runs of hidden systems:
run 1, H (9 x 18):
[[  1  -7  44 -10 -41  -1  20  14  19 -29 -15  -2  -4  27   2 -15  -4  -8]
 [ -3   2  28  12   6 -41 -14  -1  40  15   0   9  16  23  -2   0   0  -3]
 [ -8 -33  -9   9   6   1  26  11  17 -33 -29   0  17  26  11  -7 -11  -7]
 [ 35  -1  10  29   6 -29   1 -22   5   3   8  -3   7   8  -2  20 -35  10]
 [ 14 -35 -28   8  20  -1  19  34   6   2   5  -4  25  -3 -11   1  11 -12]
 [ 11  -4  16  -4   0 -21  10 -23 -26  -1  -6   6  -5 -24   4  30 -37  -9]
 [-14   1 -31  22  18 -15   8  15   0   8  43  12  20 -18 -12  -6  18  -7]
 [  1 -16  15 -18 -30   0   7   5 -34 -27   1 -15 -11 -18  16   8 -24 -11]
 [-11  16  -4   8   4 -37 -28  -4   3  20  41   8  28 -18 -14   1  19   7]]
run 2, S (9 x 18):
[[-11  64 -37  15 -16 -17  -5 -53 -43  21 -14  11  10 -59   6 -25  22   8]
 [-22   7 -59   9  27  40 -26  44 -22  22   8 -15 -18 -20  31 -33  37  -8]
 [ 10  -2   3 -52   9  23 -74  -2 -28  27 -16 -32  -8  -8   6  22  -7  31]
 [-14  22 -31 -16   1  28 -21 -21   6  -5  -4  14  43  14 -50 -14  45  44]
 [-17  46  11 -27 -37  32   0  -8  -4   8 -38  -6 -33  -2  22 -42  38  -2]
 [-32  13   1  11  46   6 -57  15  24  43 -36  24  -3  23  12  -1  15   2]
 [-21 -15   0 -37   8  65   1 -11  -7 -35 -51   4 -14  29  -5   7 -12  22]
 [ 27  52  22  16  -1  13  -3 -41  28  28 -17  17 -20  31 -23   4  -3  30]
 [-22  -8  -3 -20  25  44  53  22  35   7 -24  25 -17  17 -10  -9  31 -26]]
run 3, C (9 x 18):
[[ 11   0 -26 -17  37 -17   8 -42  26  22 -18 -16  18   3   6   5  -4  12]
 [ 15   6 -42   4  19  14  30  -1  15  19 -11 -22  -8  -1  20 -22  19  -5]
 [ 15  -2 -14 -24  20  -4 -16  -1  -5  40  -3 -28 -13 -21  28   5  -2  -9]
 [  1 -13 -38 -26  38  26  -2   0   1   9  -1 -13  12  -2 -13   6  13  17]
 [  6  19  -7 -37  -3  17  17 -26  -3  11 -16 -19 -21  -7   9  -7   8   6]
 [ -5  15 -17 -14  18   7 -13  11  18  35  20  -7   0   0  -4  -9  32   5]
 [-21 -14  -3 -41   8  16   1   6   2  -1 -28 -13  -5   2  20  -8  12  -9]
 [ -3  18  -1 -14  21   2 -23 -19  23  21  -2  -8   0  16  -1   1   1  24]
 [  6  -8  -8 -15   3  24  21  19  24   2 -20 -11  -7  18   3 -20  22  -5]]
run 4, Z (9 x 18):
[[-17  38 -13   6 -56 -20  41  18   2  -3  47   3  16 -34 -12 -55  70 -24]
 [-73 -18   9 -19   5 -61 -33  17 -22  -2  21  -3  19 -40  49  -4  -2 -37]
 [-46 -32 -28  -9  13  21 -39 -10 -30 -64 -10  -4  41  13  -3   8 -26  36]
 [ 37  34  -8  17 -63  -9 -23 -26 -21 -24  -7 -20  31   4 -15 -28   6  42]
 [ 17 -13  -1  11 -10 -51 -16  30  13  35 -17   7  58 -15  -8 -12  40 -23]
 [-18 -26   5 -14   7  -4  -1   4 -46  -3 -66  26  14 -32  13  21 -17 -27]
 [  7  17 -37  51  24  23 -37  -6 -39   4 -13  15  -1  -4  -4   5 -20  25]
 [ 47  -1  11   4 -34  28 -27  49 -12   9  -7  -7  -6   9 -16 -11  19   4]
 [  8   9  47  -7  -2 -24 -19   5  -9  34   5  36   3 -18 -30  34   1 -14]]
run 5, H (9 x 18):
[[ 16   3  30 -10  -9  30 -10  -1  40 -16   0  -3 -11  56 -26   5  -1  33]
 [ 29   0  25 -13  -1  11  26  -6  44  17 -33   9   2  32 -23   5  14   3]
 [  2  -1  15  11  29  -2  38  -9  35  20 -30  20 -16  20   7   7 -10 -19]
 [ -1 -18   3  18  38   7  27   0  25  -6  16   7 -19  25   6  19 -31  -4]
 [ 22 -26  10  -7  17   5  28   1  17 -14  31  -4  -2  17 -22  29 -25   4]
 [ 17 -16   9 -22   5 -19  44  -8  17   5  19   2  12 -12 -22  23   0 -11]
 [-11 -11   5  -5  11 -31  48 -13   8  -1  16   3   5 -22  10   7  -7 -27]
 [-21 -13  -4   2  10 -31  18  -8   2 -15  42 -14   2 -14  20   4 -20 -16]
 [ -4 -19 -12 -13  -8 -27   6  -5  -2 -23  42 -32  23  -9   4   0 -10   3]]
run 6, R (9 x 18):
[[ 17  20 -31 -31 -36  -1  33 -22 -63   6 -14 -11  17 -75  -8 -12  27  -9]
 [-45  35  -6  -8  12 -37 -58  -7 -35  43  35   9  -2 -57  18   5  16  -9]
 [-38 -21 -24 -25  -8  52 -45  47 -52 -23 -11   1   5 -19   1 -11  22   0]
 [  1  41  32  -5 -65  -9 -65 -24 -33 -16  -3 -12   3   5  -4  -9  -9  38]
 [-15  19  -8  13 -32   9 -18  45   6  15 -23  25  27   1 -20 -43  73 -13]
 [-25  15  55  -5 -33 -13 -30   0 -22   0 -67  16 -36   0  41  -7 -22 -21]
 [-11  18 -10  66  21  21 -53  29   9  10 -16  48  11  40 -21  -6  10  20]
 [ 58  -3  32  15 -48  38  18  30 -18  -5 -55  -8 -43  18  13  -7 -12 -11]
 [ 21  26  52  46   8 -36 -28   2  37  44  15  47  -1  24 -33  23  -8   3]]
run 7, C (9 x 18):
[[ 16  42 -12 -34  -1  -9   2 -23  16  61 -44 -21 -11 -19  23 -30  49  -7]
 [-20   1 -42 -10  49  27 -43  32  11  49 -23   1   3  -3  16 -17  43  -2]
 [ -5   1  -6 -49  17  53 -23  -9  -7   8 -71 -19 -26  13  25   0  -3  14]
 [ 30  31   1 -21  21  40 -19 -12  37  50 -13   1 -17  28 -29   3  27  31]
 [ -9  -4  14 -40   9  33  29  28  26  27 -50  13 -24   7   0  -7  40 -31]
 [-33  18  23 -14  53   5 -31 -14  27  45 -20  23 -31  16  11  21  -4  -1]
 [ -6 -17  -4  -5  32  62  21  27  36 -12 -17   3 -35  51   0  -3  -3   3]
 [ 23   4  60 -34  12  -6   7 -16  36  38  -7  -6 -44  21  11  30 -25  -9]
 [ -7 -25  -5   3  59  11  36  20  53  16  22  20   2  27 -28  15  13 -14]]
run 8, P (9 x 18):
[[-15   3  29 -85  -1  54  29   2  -7  13   1   7 -45 -18 -21  18  23 -14]
 [-56  45  41 -33  27  -6 -12 -45  34  28  15  33 -31   6  -8  15   7   3]
 [-46   8 -13 -25  19  61  27   7  46 -28  -4   5 -16  43 -12 -28  30  12]
 [ 10  -2  55 -24   6  -3 -11  -1  65  16 -13 -18 -31  59  18   8 -16   5]
 [ -5 -27 -13 -17  48   8  34 -10  46   2 -31  27  42  29 -40  16  18   8]
 [ 14   8   3 -10  12 -12  58 -40  35  11 -37 -27 -28  14  47 -15 -19 -15]
 [ 17 -10 -40  32  69  -5  -5   4  39  41  25   1  16  16 -15  15   5  11]
 [ 20 -42 -24 -42  18  28  48 -12  -5 -18 -22 -45 -20   0  30   7 -30  -7]
 [ 28  14  -2   5  38 -44 -11 -48  17  37  53 -10   8  -6 -13  32 -27  24]]
run 9, P (9 x 18):
[[ 48 -20  18  17 -34 -25 -30  38   9  20 -69 -46  -7  24  63 -27  -9 -21]
 [ 30 -19 -28  48  40 -13 -33   2 -29  21 -44  48  59 -12 -39  37 -10  14]
 [ 41  15 -18  14 -39  26  62 -20 -51 -17 -44 -10 -37 -33  26 -19 -17 -17]
 [ 31  35   1  43  24 -22 -42  24 -10  71  59  22 -19 -30 -18  21   6  -2]
 [-35 -35 -18 -44   2  64  21  34 -57 -36 -12   7 -17 -33  -2   8   8 -23]
 [ -8  52  64  16 -19 -34 -35 -44  -3  10  43  18 -43   7   5  23 -46  14]
 [-29 -14 -31 -11  -7  52  34  41   7 -35  29  25  33   9 -58 -22  61   5]
 [-12   8  79 -26 -41 -41 -18  -2  21   8 -15 -29 -49  14  63  -7 -26 -30]
 [-36 -10 -30  42  50   5 -21  15  24  -8   5  62  68  23 -63  10  28  23]]
run 10, Z (9 x 18):
[[ -12    8   43   -1  -59   -4   33    5  -13  -22  -96   14  -24    1
    40  -31    3  -42]
 [  -4   -4  -12   73   71  -43  -50   -4   15   35    4   19    7   19
    22   24  -52    6]
 [  47  -50    6  -13  -27   77   30   50   -6  -46  -50  -14  -15   44
   -17   -2  -10    5]
 [  55   54   44   40   -6  -59    3  -55    4   52   45   18  -26  -19
   -16   33  -35    4]
 [ -21  -54  -29    9   30   47   63   83   40  -14    1   27   12   20
   -24  -16   50  -42]
 [  -5   36   57   -8  -34  -23    5  -53  -48  -12   17  -10  -78  -33
    53   21  -71  -15]
 [ -17  -34  -58   43   62   23  -10   42   57  -13   76    6   46   54
   -44   -1   20   28]
 [  23   14   69  -62 -112    4   47  -21  -32  -48  -19  -38  -47  -14
    24  -19  -13  -19]
 [ -34    4  -36   60   81  -85  -15  -26   52   36   79   30   61    2
   -18   17   -4    8]]
run 11, W (9 x 18):
[[-88  -6  40  36  33  -5 -11  24  11 -17  -6  73 -19  20   6  16 -23 -31]
 [ -8 -15  13  15 -17  48  34 -11   6 -85   7 -12 -36  56   9   1 -56  23]
 [ 54   6  52   5 -35 -36  25 -16  57  -3  51 -12  10  40 -36   9 -11  14]
 [  6 -59  10  -3  19 -24  61  32  18  -8 -14  33  39  -4 -30  24   5 -40]
 [-29  -7  10  38  25 -46  20 -37 -20 -18  17  20  -9 -18  27  27 -67 -18]
 [ 19 -21 -41  58  20  16  17  29  23 -27  59 -20  -7  33   2 -10 -21  10]
 [ 54 -37  26 -24 -27 -29   2  11 -21  -6  47 -40   6 -18  -7  32 -35  -6]
 [-10 -19 -30  23  38 -34 -12   4  -2   7  41  31  64 -21 -46  22   9   4]
 [-15 -18 -41   6 -15  -8  37   5 -53 -39  20 -21   5 -49  29 -15 -14 -22]]
run 12, R (9 x 18):
[[ 51 -23  38 -46 -60   8 -47  41 -27  16 -68 -41  -4   1  25  -7  11  -8]
 [-10  38  32  16   2 -27 -60 -22   4  35 -41  69  47   7 -55  19  24  23]
 [ -1  35 -16  20 -18  74  35  18 -38   3 -82  34 -50 -15  18 -33  27 -26]
 [ 17  49  51  42  10 -14 -85   5   9  54  17  11 -58  26  23  16 -32  15]
 [ 23 -36  12   1   2  79   6  86  17  -6 -36  34  -1  43 -57   8  37  -3]
 [ 33  52  90   3 -49 -11  22 -63  10  -5 -22  19 -56  26  -7  20 -48  10]
 [-19  17 -18  61  49  25  39  51  68  32  31  55 -12  35 -34 -20  54 -21]
 [ 15 -33  62 -26  -9  24  46   2   2 -29 -27 -26 -86  31  55  22 -74 -29]
 [  7   2   1  57  52 -17  -8 -10  72  -1  77  28  33  62 -63  24 -15  41]]
run 13, S (9 x 18):
[[-32 -41 -86   9  83  30  -7  13   6  -6   0  14  50   4 -25  12  14  20]
 [ 46  35  10 -54 -52  33  15 -57 -44 -12 -22 -46 -46 -20  19  -4 -21  24]
 [  3  34 -44  41  53 -19 -23   9  44  72  26  30  36  -4 -32 -11  59   7]
 [-45 -25   1 -89 -17  50  28   4 -40 -32 -45 -28 -31 -32  37  -9   6 -27]
 [ -3  61  -8  49  36 -35 -83 -57   8  48  18  16   8  12  -5  15 -21  51]
 [-18 -43 -52 -50   4  97  61  48  14 -49 -11 -25  -1  18 -12 -36  47  -2]
 [ 35  62  68 -22 -20 -58 -59 -70   2  75 -30  -9 -37 -12  23  23 -21  17]
 [-69 -34 -84  19  68  47  40  38  33 -30  -1  44  55  21 -35 -26  55  -6]
 [ 33  42  62 -50 -57  10  -9 -61 -43  -2 -43 -50 -93 -12  65   4 -60   8]]
run 14, W (9 x 18):
[[ -8 -10 -18 -22   5   4   5 -38 -22 -21 -46  -3  27  -9   0   7 -14  16]
 [  6  41 -23  26  -2 -17  13 -24  17  21   8  -7  -3  -4  17 -31  14   3]
 [ 16 -20   1  -6   3  14 -10  47   1  22 -19 -13 -14   3  16  -6  10 -24]
 [  3   8  14 -12  12   3 -41 -23 -18   8 -17   8  -2   1  -9  25 -25  24]
 [  5  20 -33   3   5  32  26 -15   4  -1  -5   3   1   1 -20 -15  25  15]
 [  1  19  25 -18 -19 -15   4   4  -2  25   6  -7 -26 -17  19  -5   6 -21]
 [-27 -12   1  -3  27  19 -27  19  13   8 -11  22   5  21  -8   6   6   7]
 [  0   8   3 -25 -14  18  21 -30 -13 -24 -16 -17 -13   1   5   0 -14  12]
 [  1  24   9  11   3 -18  -1  -7  40  24  20   2   1  16  -7  -9  18   5]]

runs to name:
run 15 (2 x 18):
[[-21  28   0   6 -15  13 -49 -32  -8 -21 -11   9  20  23 -17  -6  -1  47]
 [ 32  19   3 -14 -49  29   1   7   4  -5 -24 -17   2  16 -15 -32  31  17]]
 | P
run 16 (2 x 18):
[[ 40 -13  20  10 -14   1  33  34 -29  19  -3  34  -2 -33 -34  24  11 -33]
 [-31  -6  29   7  12 -23  -1  25 -21  13   8  49  -9 -32  -3  23  -7 -41]]
 | H
run 17 (2 x 18):
[[-23   0 -36  50  29 -22  12 -26  -7 -15 -34  26  40  -2   5  -2 -13   2]
 [ 29  11 -23  42 -20   0  21   7 -14  -7   1 -32 -30  -3  40 -29 -18 -11]]
 | W
run 18 (2 x 18):
[[ -6 -19  11 -70  17 -37   0 -21  -9  25  40 -23   8 -47  -2  36  -8 -13]
 [-56 -12 -59  -3  58  -7  -6  -2  15   0  32  -1  36 -10   3  -4  19   3]]
 | W
run 19 (2 x 18):
[[ -2  -8  24 -74  48  11   7 -36  43  37 -24   7   0  15 -25  37  10  10]
 [-22  22 -16  -8  30  27  83 -49  38 -13 -15  17 -18  13  -6 -10   8   0]]
 | H
run 20 (2 x 18):
[[-15 -33  14 -16  46 -27 -67  12  -7  32 -21   7  18  -5  12  38 -27  -4]
 [-21  -5 -43  21  13  30  19 -15 -23 -46 -14  30  38   2 -35  -1  -2  23]]
 | H
run 21 (2 x 18):
[[ 30 -15  25 -23 -33   3  40  12  41 -16   9 -35 -11  35   3 -13   2  -4]
 [-17  -6  26  -6  17 -46  28 -26  53   2  10  14  20  21  -6  10  -8  -7]]
 | R
run 22 (2 x 18):
[[-13   9  13  11 -23   0  24 -16  28 -42  49  -5  -5  35 -11 -14 -11  18]
 [  5 -14  29   1 -32 -44  17  15  24 -12  31 -19   8   7  14 -11  -5 -22]]
 | C
run 23 (2 x 18):
[[ 46   4 -33  15  14  27 -31  -8  38   2  -1 -38  18  56 -15 -11   2  62]
 [ 60 -12  13 -38 -33  -2  41  10  13  28 -58 -24   5  -9   4 -13  31 -25]]
 | C
run 24 (2 x 18):
[[-31 -38 -47 -16  16 -28   0 -14   8 -32   0 -65  26   5  69 -25 -25  -2]
 [ 28   7 -48   0   9 -37 -28 -57 -10  -3  27 -57  42 -10  12   1 -25  50]]
 | H
run 25 (2 x 18):
[[-24  -7 -36   2  42   4  26  -3  26   3  37 -14  -2   1  10  -8   6  -3]
 [  0 -24   2 -33   8 -15  -2   1   2   2  29 -44 -10  -5  32   7 -22  -8]]
 | W
run 26 (2 x 18):
[[ 19  59   3 -48  -5   5  -3 -58 -34  49 -12  34  10 -57 -62  24  37  21]
 [-67  42 -31   3  -5  60  13  33 -17   3  -2  39 -23 -23  -9 -48  69 -18]]
 | C
run 27 (2 x 18):
[[  5   4  -3 -55  47 -40 -26 -46   7  62   2 -24   3 -31  17  36 -13   5]
 [-28  13 -74 -27  37  38  17 -51 -15 -17   0 -17  18 -15  -3 -14  11  34]]
 | P
run 28 (2 x 18):
[[-41   5 -32  45   6 -13  -9  32   2 -12  40  42  59  -6 -39 -20  47  -1]
 [-24 -16  13 -10 -60  -7   7  22 -59 -57  -8 -20 -10 -29  41 -20 -22 -30]]
 | W
run 29 (2 x 18):
[[ 10  21  11 -19  30 -41 -23 -83  39  29 -49 -20   5  26  27  14 -35  31]
 [ 16 -10 -77  -3  66  44  24   9  32  39 -42  -4  21  10 -15 -13  46  10]]
 | R
run 30 (2 x 18):
[[-22 -24   0 -21  32 -51   3 -44  36 -24  57 -23  41  17  -8  22 -32  23]
 [  3 -50 -52  -7  21 -29  58   3  24 -23  31 -43  48  -9  14 -15   3 -15]]
 | W
run 31 (2 x 18):
[[  1  13  14   3 -28  36 -35   4 -20 -22 -21  12   0  22 -21  -2  -1  30]
 [ 19  35  21  17 -38   4  -3   7   8  12 -13   8 -11  13 -10 -26  22   3]]
 | R
run 32 (2 x 18):
[[-16 -33 -12  -1  31  16  -4   1  33 -42  47 -51 -25  52  41   3 -54  18]
 [ 44 -10  13 -34 -31  -5  41 -41  39 -38  42 -52   4  33 -22   3 -21  37]]
 | Z
run 33 (2 x 18):
[[-13 -24 -34   7  49 -29  24  -9   3  12   9  -1  15 -25  21  15 -16 -20]
 [  9 -28 -38  -8  29   7   4 -12 -28 -10  16 -25   6 -20   8  20 -32  11]]
 | R
run 34 (2 x 18):
[[-41  65  45 -20 -27  -4 -94 -38 -44  16   8  20 -25 -17  -4  12  -8  33]
 [-41  25 -33   2 -31  65 -20  47  14 -24  -2   5  12  29 -20 -67  84  19]]
 | H
